Each row is where one point has got to under a steady rotation. How many ticks took it there?
The counts run from 0 to 557.
1.78 0.29 1.36 0.64 -1.39 -1.04 -0.93 0.42 1.50 -0.98 0.56 0.54 -2.65
 -0.31 0.38 -0.63 -1.36 1.83 0.08 -1.55 1.66 1.15 1.47 -0.55 1.88 0.13
 0.89 -2.81 -1.44 1.79 0.21 -0.43 -1.76 -2.12 0.73 -0.54 -0.38 2.75
 -0.17 0.73 -1.38 3.40 -1.44 1.77 -0.80 1.45 1.24 -1.04 0.59 2.11 -0.31
 -0.10 -1.89 0.14 -0.86 -2.00 0.65 0.10 0.02 0.63 -1.45 1.39 1.05 -0.94
174
2.31 0.79 0.23 0.74 0.95 0.79 0.83 1.05 -0.32 1.06 -1.08 1.25 0.01 3.23
 1.19 -1.75 -0.53 0.14 -0.96 -0.23 1.39 0.41 -1.49 -0.27 -1.23 -0.44
 1.36 -1.59 0.56 -0.84 -1.51 -0.18 -0.25 -1.53 0.79 0.95 0.21 -0.89 2.42
 -0.31 1.19 2.09 -0.63 -0.72 -1.11 -2.91 -0.18 0.66 -0.67 -0.13 -0.08
 1.62 0.44 -2.36 -2.03 3.68 -2.07 -0.26 0.87 -0.68 0.21 0.00 2.59 2.20
225
1.64 0.56 -0.90 0.90 -1.53 -2.31 0.19 0.42 0.33 -0.38 -0.50 0.71 -3.52
 -0.37 1.58 -0.93 -0.77 1.59 -0.27 0.67 0.61 1.88 2.13 -0.90 1.74 0.23
 -0.49 0.09 -2.15 1.73 -0.41 0.73 -0.61 0.82 0.95 0.87 0.48 2.66 0.83
 1.90 -2.95 0.34 -0.95 1.55 -0.36 1.18 -0.39 0.32 1.89 1.23 -0.95 -1.24
 -2.41 1.09 0.41 -3.87 0.96 0.28 0.22 -0.49 -0.41 1.62 -0.65 -0.09
115
0.41 0.84 -0.51 1.89 0.56 0.59 -0.25 1.68 0.90 1.07 -2.62 -1.60 -3.64
 0.28 -0.13 2.46 -0.21 0.52 -2.94 1.82 -1.22 -2.82 1.69 -1.01 1.96 0.69
 -0.33 1.57 -0.96 1.74 0.41 1.94 -1.10 1.85 1.05 0.50 -0.05 1.20 0.88
 0.14 0.80 0.01 -0.39 3.76 0.43 -1.63 0.97 -0.24 0.78 0.73 0.15 -0.51
 0.55 1.53 -1.36 -1.91 0.37 2.07 0.36 -2.84 0.15 1.33 -0.15 -0.46
402
3.56 -0.24 -0.37 -0.71 -1.61 -0.90 -0.64 1.16 -0.33 -0.66 -0.12 -0.53
 -2.80 0.95 3.27 0.66 -1.97 -0.03 1.12 -1.64 1.49 0.89 0.16 0.24 0.32
 -0.26 0.87 -2.27 -1.25 0.09 -0.40 0.43 -0.85 -1.08 1.26 0.86 0.51 1.58
 0.30 -0.14 -0.03 4.02 -1.77 -0.02 -2.17 -0.52 1.19 1.36 1.67 0.98 -1.58
 -0.28 -2.32 -0.63 -0.34 -0.84 -1.05 -0.24 0.20 0.42 -0.76 -0.27 1.03
 -0.88
528
0.57 0.31 0.69 1.77 0.90 -0.11 0.54 -0.54 0.81 1.32 -1.32 0.27 0.42 0.90
 1.49 0.76 1.27 -0.98 -4.11 0.97 -0.92 0.55 -0.60 -1.74 0.20 2.63 0.34
 3.18 -1.88 -0.92 -0.40 -0.43 -0.70 0.39 0.26 -0.40 -0.30 -2.24 -0.32
 3.46 2.72 0.23 1.11 1.71 -1.01 -2.74 -0.08 0.98 0.08 0.40 0.39 1.61
 1.82 1.24 -0.69 -0.50 1.48 -0.04 -0.35 0.84 -0.52 1.69 1.18 0.27
458
0.90 0.28 -0.19 0.65 1.32 -2.09 -0.25 -2.16 1.20 0.70 1.22 0.77 0.77
 -1.37 0.12 -1.48 -0.31 -0.04 -2.15 -0.53 -1.18 3.05 -1.43 -0.48 -0.57
 1.21 -0.49 2.11 -1.75 -1.18 0.23 -2.81 -1.90 -2.11 -1.38 -0.47 0.12
 -2.54 -0.08 2.44 1.58 0.63 -1.40 -0.51 -2.78 0.06 0.03 -0.65 -0.92
 -1.37 1.08 0.49 0.88 1.08 -0.36 2.33 -0.69 -1.16 0.40 1.49 -1.68 1.76
 1.82 0.12
185
1.99 0.31 -1.92 0.44 -0.70 -2.32 -0.01 0.53 -0.97 -2.16 0.69 2.15 -2.68
 -0.15 0.09 -2.63 -0.70 2.24 0.16 0.12 1.00 2.43 0.73 -0.42 0.68 -0.50
 -0.03 -1.32 -1.44 0.19 -0.36 -1.41 0.20 -0.83 -0.25 0.30 1.22 0.93 1.26
 1.40 -2.50 0.06 -1.68 -1.85 -1.38 2.66 -1.22 0.11 0.25 0.05 -0.54 -2.43
 -1.37 0.45 -0.58 -0.59 -0.89 -0.98 1.74 0.11 -1.14 1.82 1.46 -0.12
177
0.81 -1.04 -1.53 2.18 1.78 0.37 0.62 -0.20 1.85 1.66 -0.56 -1.32 -1.41
 -0.30 1.15 3.01 -0.02 -1.61 -0.68 2.78 -3.58 -1.61 -0.49 0.78 1.01
 -1.06 -1.99 2.14 0.35 -0.10 0.47 -1.05 -0.48 0.17 -1.07 0.16 -0.21
 -1.06 0.02 -0.35 0.13 -2.43 -0.73 2.66 1.13 0.03 0.14 -1.06 -0.46 -2.77
 2.26 0.59 1.03 1.07 -0.64 -1.44 0.38 -0.17 -0.49 -0.97 1.51 -0.33 -0.52
 -0.06
366
1.29 1.03 -1.35 0.66 -0.26 0.90 -0.36 0.52 -0.82 -0.32 -2.01 2.28 -2.10
 2.80 -1.60 -2.90 0.06 1.09 -1.79 -0.04 0.97 1.01 2.06 0.01 0.71 0.32
 2.90 0.30 -0.59 -0.80 -0.26 1.28 1.22 -0.86 0.78 3.09 0.97 1.59 -1.40
 2.10 -1.49 -0.79 0.27 -0.55 1.79 0.42 -1.74 1.41 -0.61 0.24 1.91 -2.44
 -0.01 -0.48 -0.11 -2.45 -1.10 -0.27 0.01 -0.46 1.18 3.82 0.53 1.14
24
-0.22 0.90 0.44 -0.14 -1.40 -1.93 -1.16 -0.54 1.37 -0.52 1.10 0.49 -1.89
 -2.00 1.03 -0.79 -0.39 1.72 -0.94 -0.97 0.82 2.03 -0.48 0.59 1.41 0.46
 -0.54 -1.71 -2.92 1.32 -0.15 -1.29 -1.20 -1.38 0.21 -0.26 -0.48 1.39
 -1.86 3.02 0.68 0.59 -2.09 1.37 -1.14 1.44 0.41 -1.09 -1.15 1.01 0.83
 -0.67 -2.20 0.98 -1.56 -1.29 1.77 -0.61 0.61 2.49 -3.41 0.91 -0.03
 -1.06
506
1.51 0.97 1.29 1.39 0.28 0.35 0.68 2.13 0.91 0.76 -0.65 -0.17 -1.62 0.33
 2.17 1.86 -0.62 0.70 -1.12 1.17 1.15 -0.38 0.38 -1.44 0.45 0.60 -0.65
 -0.89 -2.58 2.54 -0.54 0.69 -1.07 2.33 1.20 -0.22 -0.07 0.99 1.46 0.88
 1.04 0.93 1.63 3.28 0.26 -1.73 0.32 0.17 1.86 2.48 -0.80 1.04 -0.12
 1.26 -2.57 -2.44 0.95 1.45 -0.50 -1.86 -0.53 -0.16 1.51 0.36
492
1.04 -0.73 -1.72 0.18 -2.17 -2.55 1.00 -0.65 -1.48 -0.90 0.22 -0.26
 -3.02 -0.58 1.98 -1.90 -0.48 1.09 1.46 1.55 -0.78 2.14 -0.22 0.10 1.82
 1.82 -0.76 1.48 -1.10 0.20 -0.39 -0.49 -0.52 1.20 0.81 -1.20 0.59 -0.31
 0.56 2.94 -3.71 -0.38 -1.55 -0.64 -1.20 1.98 -1.37 2.41 1.03 -0.82
 -1.44 -1.39 -1.33 0.52 0.51 -1.90 0.92 -0.34 0.91 -0.77 -1.01 0.43
 -0.56 -0.08
119
-0.68 -0.40 0.39 0.99 -1.38 0.59 -1.14 -0.12 0.38 -1.17 1.99 0.06 -0.58
 -1.24 1.52 -0.37 1.36 1.75 1.16 1.58 -0.94 1.34 -1.83 2.10 0.47 -0.70
 -0.39 -1.32 -2.55 -0.47 -1.21 -1.59 -0.50 0.46 0.05 -1.29 -1.48 1.55
 -3.12 3.57 0.86 -0.37 -1.31 1.18 0.64 1.00 -1.54 0.32 -2.66 -0.38 1.78
 -0.06 -1.35 0.45 -1.99 -2.07 1.27 -0.77 1.49 0.11 -2.28 -0.17 0.45 0.82
448
1.52 0.36 0.14 2.12 1.93 -0.06 0.94 -0.39 0.31 0.01 -1.35 1.40 -0.61
 1.73 1.35 0.33 -0.07 0.46 -3.41 2.13 -0.73 -0.46 0.63 -1.68 -0.11 0.71
 -1.21 1.62 -0.36 0.19 -0.30 -1.61 0.38 2.27 -0.13 0.35 1.21 -1.86 1.08
 2.77 1.14 -2.01 1.81 1.15 0.06 -1.50 0.29 0.00 0.52 0.88 1.35 1.04 3.36
 1.25 -0.18 -1.29 0.80 1.06 -0.44 -1.12 2.18 1.20 1.59 1.83
459
1.67 -0.34 -0.32 -0.05 -1.42 1.50 -1.49 0.93 0.00 -1.09 -2.06 -0.66
 -1.48 2.86 2.31 -0.21 -1.08 -1.60 0.99 -1.07 0.06 -0.28 0.07 0.95 -0.72
 0.22 2.32 -0.67 -0.43 -2.50 -1.70 1.41 0.25 -1.17 1.50 1.90 0.05 2.60
 -2.21 1.27 1.85 1.76 0.45 0.39 0.46 -1.43 -0.35 2.56 -1.56 0.23 0.96
 -0.90 -0.34 -1.63 -0.18 -1.36 -0.35 -0.29 -0.59 0.31 1.75 0.64 0.78
 0.30
408
0.92 -1.64 -2.08 0.95 -1.08 -0.76 0.60 -0.48 -1.21 -0.01 -1.10 -0.32
 -2.04 0.54 0.28 -0.85 -0.89 -0.77 0.69 0.66 -0.67 1.48 0.90 -0.05 1.76
 2.74 0.36 2.60 -0.87 -1.52 0.62 0.96 -0.14 -0.15 -0.04 0.44 0.37 -0.31
 -1.14 1.59 -3.50 -0.71 -1.70 -0.52 -0.80 0.99 -2.55 2.49 0.73 -2.45
 -0.23 -3.02 -0.38 -0.75 -0.07 -1.68 -0.15 -0.73 0.18 0.19 0.09 2.10
 -2.40 0.13
29
2.87 -1.12 -1.17 0.96 -0.39 -1.09 1.30 0.08 0.65 -0.43 -0.28 0.45 -3.00
 -0.12 3.54 -1.34 -2.10 -0.07 2.49 1.31 0.45 1.74 0.43 -1.16 0.49 0.85
 -1.07 0.39 -0.52 -0.29 -0.44 -1.44 0.61 0.20 0.85 -0.26 0.63 0.48 1.44
 1.40 -2.77 1.14 0.58 0.29 -0.18 1.03 0.00 2.02 2.96 1.23 -1.56 -0.71
 -1.77 -0.23 1.23 -2.89 0.98 -0.18 -0.97 -0.61 2.08 0.54 1.74 -0.04
500
1.14 0.79 -0.64 2.39 0.75 0.33 0.99 0.63 -0.93 -1.13 -1.32 1.53 -1.20
 3.23 1.38 -1.66 0.75 1.03 -2.22 2.04 2.14 -0.69 -0.33 -1.11 -0.58 -0.08
 0.53 0.40 -1.47 -0.54 -1.39 0.22 1.31 2.74 1.50 0.93 1.51 0.01 1.04
 3.37 0.31 -0.60 1.33 0.48 1.07 -1.94 -1.16 1.54 0.41 1.66 0.68 0.67
 2.64 -0.09 -0.82 -0.42 -0.47 0.97 0.58 -1.40 0.69 2.00 2.45 2.41
463
0.02 -0.50 0.28 0.79 -0.67 1.13 -1.24 0.57 1.76 1.08 -0.84 -0.03 -0.53
 0.32 -1.12 0.25 -0.38 1.10 0.88 -1.01 0.01 0.75 0.56 0.44 0.67 0.83
 1.26 -0.53 -2.38 -0.59 0.48 1.71 -0.61 -1.16 0.38 -0.69 -2.74 1.87
 -2.77 2.06 -1.33 -0.05 -1.01 2.37 1.94 0.90 -0.03 -0.32 -1.30 1.10 1.83
 -0.45 -2.33 -1.34 -1.04 -3.07 1.51 -0.42 -0.47 1.38 1.22 0.52 -2.62
 0.21
354
0.19 -0.18 -1.92 2.14 1.19 1.12 0.99 1.16 -0.28 0.75 -0.96 -1.25 -2.85
 0.97 1.02 2.85 -0.05 -0.49 -0.60 3.76 -2.30 -2.34 -0.21 1.07 0.83 -2.10
 -0.74 0.52 0.25 0.67 0.03 0.14 0.00 2.92 0.02 0.83 -0.45 -0.09 1.36
 -0.23 -0.05 -1.25 -0.67 2.21 0.85 -1.38 -1.12 -0.10 -0.53 -1.87 1.42
 -0.71 1.13 1.57 -1.46 -0.14 -1.86 1.00 1.12 -3.37 -0.02 -0.96 -0.81
 0.81
12
1.46 -0.62 -1.37 0.13 1.82 -1.56 0.20 -0.77 2.04 1.81 1.36 -1.24 -0.93
 -2.12 -0.54 1.36 -1.42 -0.29 -0.98 0.32 -1.62 -0.23 -1.07 -0.82 2.25
 -0.43 -2.20 1.41 0.88 0.67 1.60 -1.09 -2.12 -1.82 -1.38 -1.08 -1.64
 -1.93 1.06 -1.14 0.24 0.91 -2.24 0.97 -2.81 0.57 0.75 -1.87 0.13 -2.41
 0.07 -0.05 -0.60 1.25 -0.38 1.14 -1.42 -0.44 -0.48 0.07 -1.20 -0.56
 -0.78 -0.61
245
2.24 -0.51 -0.53 0.04 0.34 1.61 -0.42 0.33 0.22 1.23 -2.66 -0.47 0.44
 4.23 -0.41 -0.58 -1.09 -2.30 -0.11 -2.78 0.32 0.48 0.43 -0.52 0.29 1.76
 3.56 -0.13 0.74 -2.43 0.74 1.53 0.08 -3.45 0.04 1.73 -1.58 0.12 -0.91
 -1.01 0.28 1.84 -0.61 0.01 -0.04 -1.48 -0.85 1.23 -1.16 -0.35 0.84
 -0.86 -0.06 -2.17 -0.61 -0.11 -1.35 -0.57 -0.10 0.69 1.81 2.04 -0.37
 0.75
319
-1.20 -0.37 -1.47 0.56 -1.03 0.02 0.26 -0.24 -0.86 0.16 -0.66 -0.04
 -0.77 0.42 -1.43 -1.92 0.95 1.29 -1.25 0.68 -1.56 2.02 0.57 0.25 1.98
 2.11 0.72 2.24 -1.40 -0.26 0.42 0.85 0.34 -0.27 -0.46 0.14 -0.95 -0.27
 -1.88 3.33 -2.81 -1.91 -2.19 0.18 0.15 0.77 -2.25 0.82 -1.12 -1.53 1.10
 -3.11 -0.39 0.02 -0.42 -1.84 0.23 -1.17 0.96 0.73 -0.70 2.39 -2.04 1.25
387
1.14 -0.29 0.14 -0.04 0.88 -0.80 -1.55 -0.22 1.26 1.00 1.09 -0.49 0.64
 -1.48 0.50 1.43 0.04 0.00 -1.97 -0.92 -0.80 1.18 -1.90 -0.86 0.96 0.18
 -0.73 -0.15 -1.22 -0.25 0.39 -2.38 -2.63 -2.77 -0.98 -0.90 -1.74 -1.39
 0.14 1.49 3.10 2.40 -2.18 1.07 -2.95 -0.49 0.34 -1.78 -1.79 -1.29 1.00
 1.21 -0.58 -0.05 -1.11 1.65 0.01 -1.33 -0.05 1.99 -1.82 -1.03 0.17
 -1.00
215
1.12 1.12 -0.24 2.03 2.16 0.82 0.78 2.09 1.91 1.53 0.55 0.72 -0.70 -0.01
 -0.35 2.73 0.09 1.05 -1.28 1.03 0.46 -1.64 -0.97 -1.46 1.85 -2.22 -1.27
 -1.01 0.14 2.53 0.11 -0.06 -1.20 0.30 -0.71 -0.53 -1.90 -0.40 3.03
 -0.29 -0.16 0.33 -1.27 3.36 0.15 -1.55 -0.10 -1.81 -1.05 0.24 1.32 2.84
 -0.47 -0.10 -2.11 -0.31 -0.23 1.34 0.97 -1.34 -0.16 -2.05 0.15 -0.03
250
-0.66 -0.40 -1.11 1.58 0.73 0.74 -0.71 -1.27 1.07 0.16 0.51 1.64 -0.21
 -0.34 0.57 -0.44 2.31 1.06 -2.04 1.59 -2.00 0.14 -1.53 0.51 -0.62 -1.05
 -0.13 1.00 -1.99 -0.99 -0.10 -1.06 0.52 0.31 -0.35 -0.17 -0.53 -0.20
 -2.20 4.37 2.78 -2.45 0.88 1.16 1.17 -1.16 -1.16 0.14 -1.94 -1.17 2.79
 0.01 1.67 0.97 -2.24 -0.31 -0.05 -0.69 0.85 0.73 -0.79 0.64 0.34 2.01
68
0.50 0.99 -0.64 1.28 0.81 1.76 0.37 1.69 0.31 1.25 -3.12 -0.17 0.27 3.76
 -2.20 0.07 1.57 0.35 -3.72 0.75 0.43 -1.28 0.94 -0.16 0.86 2.54 0.76
 2.34 -0.36 0.17 -0.24 2.51 0.73 0.20 0.44 0.78 -0.57 -1.08 1.87 0.65
 0.38 0.31 -0.39 1.63 0.23 -3.12 -0.50 0.27 -0.88 -0.89 0.90 -0.93 2.73
 0.12 -2.00 0.70 -1.13 0.70 0.35 -1.22 -0.62 2.07 -1.40 1.30
342
